Questions about the row below.
1) Give the entry just left of the largest entry.
2) Give the entry just right of the smallest entry.
[62 26 78  9 12  5 18]
1) 26
2) 18

Questions about the matrix below. Indices start at 0.
1) Give the entry at row 0, column 2.
2) Give the entry in row 0 and column 0.
3) Give the bottom-right entry.
4) Give the entry directly above the smallest entry.
5) Give the entry in the top-right corner.
6) Give the entry directly below 53.
7) Give the entry just right of 1.
8) Give the top entry of the column that holds the largest entry.
[[ -3 -64 -23   6 -31  22  53  35  18 -57 -40  14 -11 -28  50]
 [ -5  22  11 -69 -16 -38 -40 -52   1   8 -31 -20 -68 -23 -23]]
1) -23
2) -3
3) -23
4) 6
5) 50
6) -40
7) 8
8) 53

Questions about the matrix below.
1) Give the last entry, reading row by row.
2) Give the maximum.
3) Give the first entry on the main diagonal.
4) Give the fifth entry in reading order.
5) Give the entry in the bottom-left corner.
6) Give the first entry of the largest entry's row.
7) Give the centre entry.
8) Give the second entry from the end, reading row by row.
[[  8 -18  20   0 -24  -7   0  22   2  -8   3  -6   6]
 [-12 -40  15  16 -24  10  16  23  24 -35  17 -17 -24]
 [ -9 -47  16  17 -34   7   8  21  22 -36  19 -16 -20]
 [ -5 -56  -1  21 -30   4 -40 -26   1 -34  28  19 -15]
 [-32 -53   8  31 -21  27  35  23  42 -55  30 -27 -49]
 [-14 -26   1  16  -9  13   2  -4  12 -25  17   1 -21]
 [-22  -5 -16  19  15  22   2 -30   5 -14  19  15 -24]
 [-42  61 -36  14  78  43  50 -39   7  13   6  15 -34]
 [-17 -39   9  20 -23  15  16  16  26 -36  21 -16 -28]
 [-28 -20 -16  25  11  26   2 -29  13 -28  25  12 -35]
 [ 13  44  -7 -14  25  -7 -20 -29 -32  37 -13  34  27]
 [ -5 -27  -4  13 -14   5 -26 -24  -3 -17  16  19 -10]
 [ 20  44  -6 -18  22 -13 -35 -36 -41  42 -16  42  35]
 [  1 -42   0  14 -24  -1 -40 -24  -6 -23  20  22  -7]
 [-70 -17 -37  49  39  63  52 -34  46 -52  42  -5 -83]]
1) -83
2) 78
3) 8
4) -24
5) -70
6) -42
7) 50
8) -5

[-45 -13  32  -9  -4  -3  74 -15  79  81  -4  60 -22  69 -31 -17]
Report the entry just left of 79.
-15
The minimum: -45
The entry just left of 32 -> -13
The entry just left of -22 -> 60

Questions about the grid below. Indices start at 0.
1) Give the entry at row 0, column 0.
2) Give the bottom-right entry.
3) Give the largest entry.
4) Give the entry in row 0 and column 2.
5) Give the entry at row 2, column 0.
6) Give the entry in row 1 and column 1.
[[-21  -1  33  43   1 -30 -52 -34  -5 -62 -39  30 -30 -42   7   6]
 [-20   7  31  39   1 -21 -46 -31 -11 -44 -46  26 -34 -35  13   2]
 [-31  23  12  -1  24  -6  -1  -3   8  48  33  17  16  52  -8  30]
 [-28  23   9   4   9   3  -5  -1   8  45  30   7  28  49 -10  25]
 [-16  12  33  38  -1 -27 -48 -32  -7 -50 -43  22 -36 -36   3   5]
 [ 13   4   5  14   5  10 -11  12 -34   6 -22 -32   0  42  22   3]
 [-26   9  45  50  -3 -33 -54 -31  -7 -53 -46  15 -31 -43  12   5]
 [-25   6  32  42   1 -26 -55 -31  -6 -62 -43  23 -36 -37   7   7]
 [-36  25   7   0  28  -6 -18  -7   7  37  25   9  21  48  -8  16]
 [ -9  17 -10  28  -2 -35  24  21   1 -53 -14  -8 -22  18  44 -22]
 [ -6  20 -17  27   9 -30  23  31  -3 -52  -8  -6 -23  21  41 -20]
 [ -7  16 -16  21 -10 -32  18  17   3 -42 -19  -6 -28  20  28 -15]
 [  4   6  14   9  13  18  -9  -3 -24   5 -32 -30   8  48  18   7]
 [-26   7  42  32   6 -29 -53 -29 -14 -53 -48  16 -24 -30   7  -1]]
1) -21
2) -1
3) 52
4) 33
5) -31
6) 7

Questions about the grid below.
1) Find the last entry, reading row by row.
2) Find the top entry of the column that holds the smallest entry.
3) Find the entry directly below the smallest entry.
4) Find the 4th entry from the end, reading row by row.
5) Find the entry directly above 61.
[[ 53  27  22 -41 -44 -37]
 [ 13  48  50   1 -67 -31]
 [  1 -35 -64  -9  63  40]
 [-31  45 -14 -45   0 -40]
 [  2 -36 -62  -8  63  40]
 [-10  22  56  39 -48  12]
 [ 52  26  22 -41 -44 -38]
 [ 28 -37 -50 -40  49  27]
 [  2 -36 -62 -11  62  41]
 [  2 -36 -63 -10  62  41]
 [-39  61  -4 -31 -10 -49]
 [-16  12  64  50 -44  31]
 [  1 -34 -65 -12  64  39]
 [  1 -36 -64  -9  62  40]
 [  1 -36 -64 -11  63  40]]
1) 40
2) -44
3) 63
4) -64
5) -36

Read these off the table that follows.
1) Read off the minimum.
2) Read off the entry just right of 139.
3) Read off the entry just left of 115.
[[168, 101, 112, 165, 66, 127, 102, 117, 63, 104, 138, 85, 107, 130], [175, 98, 112, 165, 73, 129, 111, 117, 63, 111, 138, 95, 111, 128], [196, 81, 112, 181, 52, 130, 96, 117, 38, 99, 142, 91, 102, 136], [168, 98, 113, 165, 73, 123, 111, 112, 63, 116, 135, 95, 107, 128], [182, 98, 112, 173, 59, 129, 96, 117, 55, 99, 138, 88, 102, 137], [168, 98, 112, 150, 80, 129, 111, 117, 63, 111, 138, 95, 113, 128], [161, 95, 112, 134, 87, 129, 114, 117, 88, 113, 142, 105, 113, 125], [146, 98, 112, 126, 101, 129, 114, 117, 88, 111, 138, 101, 115, 128], [182, 98, 121, 181, 59, 129, 99, 117, 55, 111, 137, 95, 102, 133], [161, 95, 112, 142, 87, 128, 117, 116, 71, 111, 138, 101, 111, 128], [182, 92, 112, 165, 59, 135, 96, 122, 47, 101, 151, 85, 107, 128], [132, 114, 119, 126, 108, 129, 114, 118, 112, 116, 133, 108, 117, 126], [139, 103, 112, 126, 108, 129, 111, 119, 104, 116, 138, 114, 113, 125]]
1) 38
2) 103
3) 101
